One turn moves each row of this set onto another row. After a few examples, where does it send each row asked below?
vus: [ 1.33  0.37  0.24 -2.08 -1.08 -1.09 -1.57  0.30  0.97 -1.22  1.60  0.64
 -0.63 -1.21  0.55 -1.56  1.05  2.04 -0.83  1.39 -1.23  0.63 -0.55 -1.08
  0.86  0.02 -1.09 -0.28  1.43 -0.58  1.23  1.17 -0.29 -1.67 -1.43 -0.06
  0.99 -0.48 -0.91 -0.88 -1.75 -2.51  0.89  1.26 -0.65 -1.77  1.74  0.74
 -1.16]
bubi: [-0.96 -0.12  0.90  0.68  0.48  1.19  0.04 -0.52  0.11 -0.20  0.56  0.58
  1.38  1.30 -0.31  0.96 -2.72  0.97 -1.00  0.18 -0.60 -0.08  0.04 -0.83
  1.20 -1.44 -0.70  2.67  0.00  2.46  0.51 -0.71 -1.76 -2.18  0.46 -0.01
 -1.08 -1.18 -1.48 -0.93 -0.66  0.35  1.30 -1.16  2.62 -0.40  1.57  2.00
 -0.27]
tikif: [-1.28 -0.47  1.01  0.29  4.01  0.75  0.03  0.58  0.31  2.13 -1.09 -1.24
  1.68 -0.59 -0.43  0.02 -0.44  1.74  0.06  2.82  1.33  0.89 -2.05  0.31
  1.28  0.93 -1.52 -0.29 -0.65 -0.34 -0.75  1.28  1.07  2.26 -1.09 -0.08
  0.66  0.10  1.28  0.41 -2.31  0.17 -2.05  2.36  0.08  0.20 -0.50  0.22
  0.75]
metus: [ 0.63 -0.10 -0.45 -1.72 -1.29 -1.29 -1.73  0.60  0.46 -1.84  2.64  0.29
 -0.18 -2.48  0.49 -1.18  0.35  1.59 -0.01  1.88 -0.97  0.01 -0.40 -0.56
  0.58 -0.14 -1.77  0.55  0.99 -1.17  0.23  0.92 -0.21 -0.64 -1.09 -0.64
  0.93  0.01 -0.29 -2.11 -1.35 -2.71  0.14  0.28 -0.24 -2.10  0.95  0.89
 -0.76]
pibi: [-0.41  0.93 -0.09 -1.14  1.87  1.26  0.21  1.32  1.05  0.60 -1.17 -1.42
  0.69  1.43  2.92  0.77  0.49 -2.22 -0.25  1.16 -1.77 -0.13 -1.07 -0.31
 -0.47 -0.50 -0.67 -0.20 -1.40 -1.02  3.28  0.61  0.09 -2.86  0.74  2.56
 -1.01  0.72  1.42 -0.29  1.02  0.75  1.13 -1.23  1.24  0.84 -1.28 -0.45
  0.90]
ril: [-0.42  2.12  1.06  1.04  1.00 -0.88  2.28  0.40  0.37  0.04 -1.51  0.56
  2.17  2.34 -1.30 -0.80 -0.41 -1.21 -0.51  0.32  0.96  0.69 -1.18 -0.20
  0.66  1.98  1.50 -1.29 -1.40 -0.28  0.17 -0.26  0.70 -1.04 -0.49  2.08
 -0.27  0.75 -2.47  4.18  0.51 -1.04  0.95 -1.08 -1.03  1.25 -0.73 -0.23
  1.21]
kad: [-0.44  0.88  1.40  1.39  1.86  0.49  2.47  0.93  0.66  0.90 -1.68  0.68
  2.72  2.03 -1.75 -0.78 -0.41 -1.49 -0.56 -0.44  0.41  0.68 -0.42  1.06
  0.68  2.71  1.32 -1.41 -0.32  0.25  0.24 -0.06  1.22 -0.31 -0.46  1.09
 -0.58  0.75 -2.62  3.98  0.46 -0.06  0.99 -0.73 -0.14  0.25 -0.41  0.97
  1.53]
bikal: [-0.72 -0.04 -1.23 -2.61 -2.40  1.48 -1.51  0.50  1.84  1.37 -0.21  0.27
 -0.47  0.23 -1.24 -0.62  0.79  1.28 -0.46 -0.52 -1.07  0.17 -2.11 -0.84
 -0.50 -1.88 -0.80 -1.31 -0.23 -2.24 -0.16 -0.07 -0.30  1.27 -0.67 -1.19
  1.91  0.49  1.69  1.05  2.16 -0.34 -1.81  0.40  0.45  1.19 -0.98  1.28
 -0.34]
ruv: [ 0.25  1.00 -0.16 -0.70  0.57  1.92  0.15  1.76  0.74  0.80 -0.24 -0.38
  0.94  1.99  3.09  0.42  0.88 -1.00 -1.00  0.50 -1.82  0.03 -0.62  0.32
 -1.17 -0.28 -0.71 -1.23 -1.58  0.10  2.96 -0.04 -0.22 -3.07  0.90  1.78
 -0.59  0.86  0.81 -0.52  1.09 -0.28  1.62 -1.21  1.92  1.16 -2.29  0.22
  0.68]
vab: [-0.58  2.84  0.16  1.40 -0.37 -1.03  1.16  0.57 -0.08 -1.57 -1.53  0.24
  1.33  1.96 -1.00 -1.00 -0.38 -0.81 -0.05  0.86  1.50  1.16 -1.48 -1.84
  0.82  0.74  1.62 -1.57 -1.69 -0.79  0.32 -0.72 -0.16 -1.13  0.66  1.85
 -0.67  0.56 -1.46  2.96  0.00 -1.60  1.76 -1.31 -1.00  2.02 -0.60 -0.90
  0.24]
ziba: [ 0.89 -0.70 -0.97  0.49  0.90  0.47  2.94 -0.23  0.71 -0.20  0.46 -0.15
  0.23 -1.39  1.87 -1.97 -2.07 -1.00 -0.32  1.99 -0.85  0.48  0.27  1.89
  1.05  2.69  1.31  0.92  0.37  0.42  0.27  1.10 -1.31  3.47 -0.75  0.26
 -0.36  1.97 -0.80  1.35 -0.20  0.85 -0.44  0.51 -0.95 -1.42 -1.99 -1.84
  0.38]
Lom: [ 0.56 -0.07 -0.44  0.56  1.19  0.03  2.32 -0.30  0.84 -0.11  0.45 -0.28
 -0.19 -2.00  1.39 -2.28 -3.04  0.25 -0.36  2.47 -1.05  0.99  0.71  1.74
  1.44  2.56  1.44  0.55  0.68  0.60 -0.34  0.67 -2.05  2.52 -0.65 -0.18
 -0.07  1.88 -0.74  0.81  0.56  1.00 -0.74  1.10 -0.52 -0.95 -1.53 -1.76
  0.14]
subak: [ 0.15 -2.57  0.55  1.26 -1.97  2.24 -1.07  1.39  0.61 -0.79  0.24 -0.03
 -1.35  0.85  1.73 -0.57  0.43 -1.44 -1.56  0.57 -0.31 -1.80  0.30  0.51
 -0.81 -1.88 -1.94  0.54 -0.93  1.20  0.30 -0.90  2.01  0.24  1.19  0.75
  0.44  1.43  0.52  0.89 -0.57  1.77  0.08  1.68  2.04  1.46  0.34 -1.48
  1.36]
panuv: [-0.77 -1.23  0.81 -0.75 -0.36  1.28  0.48 -1.51  1.78 -0.57  0.76  0.76
  0.68  1.15 -0.53  0.13 -2.86  0.13 -1.49 -0.15  0.47 -1.04 -0.47  0.05
  0.09 -0.92 -0.43  3.67  0.68  1.63  0.45 -0.13 -1.58 -1.23  0.42 -0.32
 -0.95 -1.49 -1.86 -0.54 -1.31  0.61  0.41 -0.90  1.50 -0.82  1.03  2.77
 -0.74]
Modob: [-0.08 -2.20  0.59  1.59 -2.14  1.82 -0.58  0.48  0.19 -1.46  0.55 -0.30
 -1.69  1.17  0.94 -1.04 -0.26 -1.61 -0.95  1.20  0.22 -1.71 -0.10  0.19
 -0.95 -1.28 -1.92  1.07 -1.37  0.50  0.08 -1.06  1.94  0.69  1.39  0.37
  0.59  1.61  1.19  0.68  0.48  1.93 -0.90  0.77  1.94  2.25 -0.37 -1.81
  1.26]
tamod: [ 0.98 -1.49 -1.09  0.74 -0.05  0.71  2.84 -0.14  0.42  0.79  0.26  0.08
  0.10 -0.39  1.46 -2.16 -0.49 -1.27 -0.18  2.03 -0.29 -0.19 -0.25  1.14
  0.36  3.01  1.57  0.30 -0.54 -0.12  0.82  2.12  0.05  3.14 -0.78  0.84
 -0.24  1.81 -0.30  1.72  0.07  0.77 -1.64 -0.30 -1.42 -1.94 -2.09 -2.12
  0.81]
mugum: [-0.61  0.93 -0.26 -0.83  2.38  1.21  0.17  0.97  1.31  0.45 -1.95 -1.92
  0.48  1.16  3.38  1.22  0.58 -2.56  0.36  1.05 -1.20 -0.99 -1.14 -0.70
 -0.34  0.17 -0.25  0.54 -0.74 -1.46  2.10  0.88 -0.45 -2.10  0.20  2.85
 -1.14  0.67  1.26  0.29  1.31  0.63  1.02 -1.71  0.58  0.97 -0.68 -0.71
  0.85]
veruz: [-0.38  0.00 -1.27 -2.58 -2.05  0.70 -1.48  0.47  1.22  0.90  0.11 -0.38
 -0.61 -1.43 -1.48 -0.80 -0.01  1.31 -0.21  0.26 -1.36  1.50 -2.02 -0.40
 -0.36 -1.57 -0.58 -1.59 -0.56 -2.38 -0.13 -0.53 -0.36  1.34 -0.17 -1.98
  1.79  0.34  1.68  1.29  2.65 -0.25 -1.28  1.13  0.45  0.82 -1.03  0.53
 -0.23]
rebur: [ 1.35  0.52  0.27 -0.74 -2.52  1.28  1.26 -0.78 -1.37 -0.64  1.89  1.84
  0.66  0.76 -0.17 -0.48  0.25  0.14 -0.51 -1.84  1.39 -0.40  1.36 -0.77
 -0.07  0.18  1.58 -2.16 -0.72  1.11  1.92 -2.06  2.00 -1.88  0.91 -1.05
 -0.63  0.54 -0.52  0.63  0.51 -1.50 -0.30  0.17  1.02  0.70 -1.13  1.46
 -0.96]
Pav: [-2.22  0.88 -0.51 -0.16 -1.70  1.00  1.11  0.11 -0.35 -0.95  0.57  0.08
 -2.44  1.09 -0.60 -0.36  1.82  0.05 -0.56  0.86 -0.30 -0.36 -0.01  2.11
 -1.36  0.07 -1.26 -1.69  1.03  0.33 -2.78  0.07  0.08  2.96 -1.49 -0.71
 -1.98  1.62 -1.35 -0.16 -0.57 -0.47  0.16 -1.82 -1.09  0.38 -0.52 -0.65
  0.83]
rukos: [ 1.43  0.88  1.36 -1.95 -1.10 -0.77 -1.49 -0.26  1.20 -0.85  0.99  0.69
 -0.51 -1.11  0.51 -0.84  1.17  1.37 -1.97  1.01 -1.67  0.47 -0.75 -0.96
  0.49 -0.15 -1.01 -0.72  1.12  0.08  1.49  1.77  0.10 -2.28 -1.35  0.07
  1.27 -0.32 -1.51 -0.01 -2.21 -1.97  0.95  1.50 -0.27 -1.38  2.40  0.46
 -0.25]
dapi: [-2.49  0.60 -0.90 -0.86 -1.66  1.42  1.29  0.06 -0.41 -0.88 -0.02 -0.35
 -2.70  1.46 -0.42 -0.01  1.66 -0.40 -0.38  0.74  0.20 -0.56  0.52  1.96
 -1.41  0.97 -0.34 -1.06  1.14 -0.67 -2.16  0.21  0.05  2.44 -1.93  0.43
 -1.93  1.81 -1.15  0.11  0.50  0.31  0.63 -2.43 -1.63 -0.29 -0.18 -0.76
 -0.01]
sabep: [-0.30 -0.11  0.92  0.34  3.50 -0.50 -0.65 -0.64 -0.21  1.54 -0.65 -1.25
  1.28 -2.27 -0.70  0.51 -0.60  1.39  0.90  2.14  3.08 -0.51 -1.97 -0.60
  1.38  0.75 -0.34  0.40 -0.23 -0.75 -0.17  1.28  0.39  2.00 -0.91 -0.25
  0.51 -0.24  0.79  0.31 -1.75 -0.16 -2.35  2.35 -0.38 -0.46  0.30  1.03
 -0.02]
gez: [-1.22 -1.29 -0.68  1.31 -0.56  1.04  1.08  1.05 -3.27  0.72 -1.46 -0.12
  1.10  0.27  0.31  0.96  2.14 -1.54  1.40  0.36  0.08  0.49 -1.49 -1.74
  1.06  0.83 -0.72 -1.77 -1.58  0.49  1.00  0.24  3.28  0.87 -1.58  0.52
 -1.39  0.53  1.48  0.65 -0.21 -0.92 -2.43 -0.65 -0.33 -0.76 -0.35 -0.80
  1.70]
fale: [-1.45 -0.23  0.94  1.42  1.14  1.06 -0.18  0.16 -1.36  0.24  0.34  0.95
  1.33  0.42 -0.22  2.05 -2.81  0.97 -0.46  0.55 -0.20  0.70 -0.36 -1.43
  1.63 -1.84 -0.94  1.34 -0.52  1.32  0.81 -1.53 -1.15 -2.67 -0.10  0.03
 -1.30 -0.73 -0.90 -1.19 -0.28 -0.32  1.95 -0.75  3.02  0.21  1.20  0.68
  0.00]
Rar: [ 0.04 -0.74  0.44  1.01  0.30  1.11 -1.65 -0.28  1.49 -2.19  0.29 -0.04
  0.60 -1.21 -1.99 -1.25 -0.71 -1.54  0.18 -0.79 -1.98  1.54 -1.82 -1.66
  0.66 -0.99  0.42  0.45  0.47 -1.32  0.55 -1.97  1.98 -1.93 -0.07  0.18
  1.41 -1.00 -0.35  3.10  0.68  0.26 -2.23  1.31  1.12 -0.71  0.98  0.36
 -0.32]
met: [-1.29  0.57 -0.52  0.36  1.75  0.51  1.09  1.23  0.20 -1.52 -1.54 -0.52
 -1.09 -0.08  0.77  3.01  0.34 -1.76  0.77  1.48  1.39 -2.09  1.93  0.62
 -0.01  0.51 -1.14 -1.65  0.24  1.70  0.18 -2.27  1.13  0.03  0.81  1.87
 -0.05  0.35 -1.79 -0.08 -1.92  0.29 -0.05  1.61  0.87  1.86  0.12 -0.46
  1.21]
Lave: [-1.50 -0.09 -1.26 -1.27  1.71  0.89  2.11 -1.56 -0.69  1.97 -1.50  0.98
 -0.46  1.23 -1.35  0.82 -0.93  0.73 -2.51 -2.10  0.20  1.29 -0.15 -0.32
  0.39  1.59  0.35 -1.36  1.21 -0.14 -0.62 -0.74 -2.11  1.61 -2.00 -1.24
 -0.83  0.94  1.15 -0.09  0.62 -0.07 -0.50 -0.24 -0.38 -1.63  1.15 -0.58
 -1.23]
dos: [-0.09  0.00  0.30 -0.28  2.21 -0.91 -0.58 -1.01 -0.12  1.02 -0.37 -1.47
  0.39 -2.20 -1.42  0.63 -0.54  0.62  0.84  1.83  3.72 -1.41 -1.35 -1.48
  1.55  0.83  0.85  0.95 -0.54 -0.18  0.15  0.26  0.73  1.46 -0.80 -0.05
  0.47 -0.13  0.05  1.11 -1.05 -1.19 -2.09  2.16 -1.01 -1.52  0.87  1.90
 -1.07]
vukem: [-1.02 -1.83 -0.84 -0.32 -0.17  0.72  1.63  0.93  0.72  0.05  1.62  0.66
  2.25 -0.95 -0.03  0.95 -1.91 -0.25  1.31 -0.05 -0.36 -0.69  1.12  1.63
  0.74  0.80 -2.77  0.53  0.72 -0.61 -1.50 -1.46  1.27  1.32 -1.35 -0.81
 -1.45  0.40  0.31 -0.71  1.01 -0.83 -2.27 -0.01  1.94 -1.73 -0.98  2.81
 -0.88]

ruv turns into metus
kad turns into fale
gez turns into rebur
Now find these:
ril turns into bubi
Lom turns into mugum
ziba turns into pibi
bikal turns into Pav
veruz turns into dapi
vab turns into panuv
Rar turns into Lave

One turn moves each row of this set onto another row. After a few examples, where does it send each row asked below?
big: [-0.36 -0.74  1.12  0.11  1.91  0.72  1.70 -0.90  3.76 -2.23  0.61  0.55
 -0.91  0.90 -1.29 -0.54  1.20 -0.65 -0.97  0.77  1.27 -1.37 -0.19  1.08
  0.24]
Pomu: [ 0.43 -0.70  0.41 -1.07  0.59  1.07  2.89 -0.48 -0.07 -0.62 -0.74  0.98
  0.82 -2.80 -1.09 -0.42  1.18  1.28 -1.50  1.16  1.48  2.65  1.00  2.73
 -0.80]
tuke: [ 1.27 -1.26  1.21 -0.10  1.30  1.35  1.35  0.32  1.57  1.44  0.63  0.87
  0.71 -1.73 -0.88 -0.54 -1.12 -1.70 -1.43  2.39  1.07  0.49  0.64 -0.39
 -3.24]
nenu: [ 0.27  1.10  0.70  1.00  0.34  0.23  0.21 -0.23  1.53 -2.20 -0.86  2.40
 -0.16 -2.50  0.62 -1.19 -0.70  0.26 -1.15 -1.79  1.43  3.06 -0.40  0.25
 -0.64]
gim: [ 0.23 -0.12 -3.43  1.15 -1.06 -0.16  0.77 -1.55 -0.58  0.66 -0.15  0.17
 -0.37 -1.16  0.95 -0.51 -1.76  1.53  1.73 -1.21  0.82 -0.06  1.04  0.06
  1.07]
lukud: [ 0.36 -0.37  0.49 -0.02 -0.25  0.36 -1.37 -0.22  2.04  2.64 -0.49  0.13
  0.28  1.90  0.74 -0.43 -1.60  0.27  0.01 -0.80  1.36 -2.83  1.15 -0.72
  1.29]
Boseg: [-0.24 -0.50 -1.75  0.53 -0.10  0.82  0.06 -0.17 -1.09 -1.49 -1.89 -3.56
  0.19  0.51 -0.26 -1.25  1.50  0.72  0.04  0.54  1.72 -0.79  2.38  0.09
  0.21]
Nodun: [ 1.61  2.10  2.94 -1.29  0.21  0.53  1.75  0.82  0.64 -1.11 -0.90  0.74
  0.05  0.73 -2.86  1.00 -1.09 -1.74 -1.46  0.87  2.07  1.07  0.63  0.64
 -1.29]
puz: [ 1.32  1.19 -1.74  2.46 -1.99 -1.21  0.94  0.98  0.58  2.06 -1.26 -0.32
 -0.83 -0.27 -0.57 -0.24 -1.62  0.80 -0.43 -2.10  1.46 -1.04  1.21  2.64
 -0.23]
Dogof: [ 0.00  0.81 -0.02 -0.64 -1.59 -1.28 -1.85  1.82  1.37  3.15 -0.81  0.86
  0.07 -0.18 -0.65  0.61 -1.17 -1.46 -1.05  0.05  0.51  1.37  0.47  0.26
  1.65]
Rolem: [ 0.88  0.48 -1.67 -1.53  0.36  0.92 -0.10 -0.38 -1.43 -3.03 -0.40 -2.56
 -0.41  1.05  1.33 -0.80 -1.02  0.23 -0.09 -0.77  0.98  0.20 -1.01 -0.06
  0.03]
voni: [-0.77  0.83  1.29  1.74 -0.86  2.11  3.65  0.64 -0.30 -1.69  0.54 -0.63
 -0.30  0.53  0.34  1.00 -1.44 -0.32 -1.86 -1.11  0.34  1.33  1.49  1.41
 -1.37]
basi: [ 2.34 -0.29 -1.69 -0.51  1.14  0.11  0.95 -0.30  0.59  1.29 -1.55  1.42
  1.27 -0.35  0.03 -0.49  3.67  0.48 -1.29  0.72  0.52  0.67  0.34  2.67
 -0.11]
veka: [ 2.84  0.80 -0.72  1.31  0.40  0.42 -1.67 -1.25  0.33  1.68 -0.77 -0.62
  0.66  1.18 -0.09 -0.61  0.49  0.67  0.88  1.42  1.68 -1.37  2.87  0.49
 -0.96]
boba: [ 1.74  1.90 -0.30 -0.46 -0.79 -1.10 -0.24 -0.39 -0.19  0.83 -1.93  0.28
 -0.94 -1.20 -0.60 -0.86  2.86 -0.99 -0.37 -1.46  1.46 -1.57  0.40  2.90
  0.14]
Vopok: [-1.29 -1.96  1.21  0.83 -2.22  0.21  3.59  0.60  2.01 -1.42 -0.79  1.22
  1.70 -0.39 -1.13 -0.19 -0.74 -0.79 -2.09  0.25  1.83  1.09 -0.90  1.11
  0.89]
malup: [-0.27 -2.80 -1.30  0.48 -0.81  0.63  2.88  1.43  1.11  1.40 -1.37  0.75
  2.47  1.34  1.14  0.37  0.07 -0.69 -1.94  0.50  1.24 -1.14 -0.56 -0.66
  0.80]
nav: [ 2.45  2.23 -0.39 -0.40 -0.31 -0.59 -0.69  2.80 -0.11  0.41 -1.32  0.25
 -0.66  1.17 -0.80  1.39 -2.44 -1.48 -1.54 -0.46  1.71  1.48 -0.96  0.85
 -0.53]
gizi: [-0.06  0.13  2.09 -2.69  0.37  0.10  0.97 -0.99  0.95 -3.23  0.44 -0.89
  0.91 -0.51  0.69 -1.37 -1.07  0.11 -0.92  0.89  2.04  0.57 -0.57 -0.90
 -0.85]
lipe: [-0.94 -0.75 -1.61  0.30 -1.31 -0.69  1.86  0.78 -1.08  0.93 -0.25  0.16
  0.71 -0.13  2.10  1.53 -1.53 -0.81  0.17  1.47  2.65 -1.18  1.06 -2.01
  0.66]

basi turns into Rolem
gim turns into lukud
Now find these:
lipe turns into Dogof
Pomu turns into gizi
big turns into voni

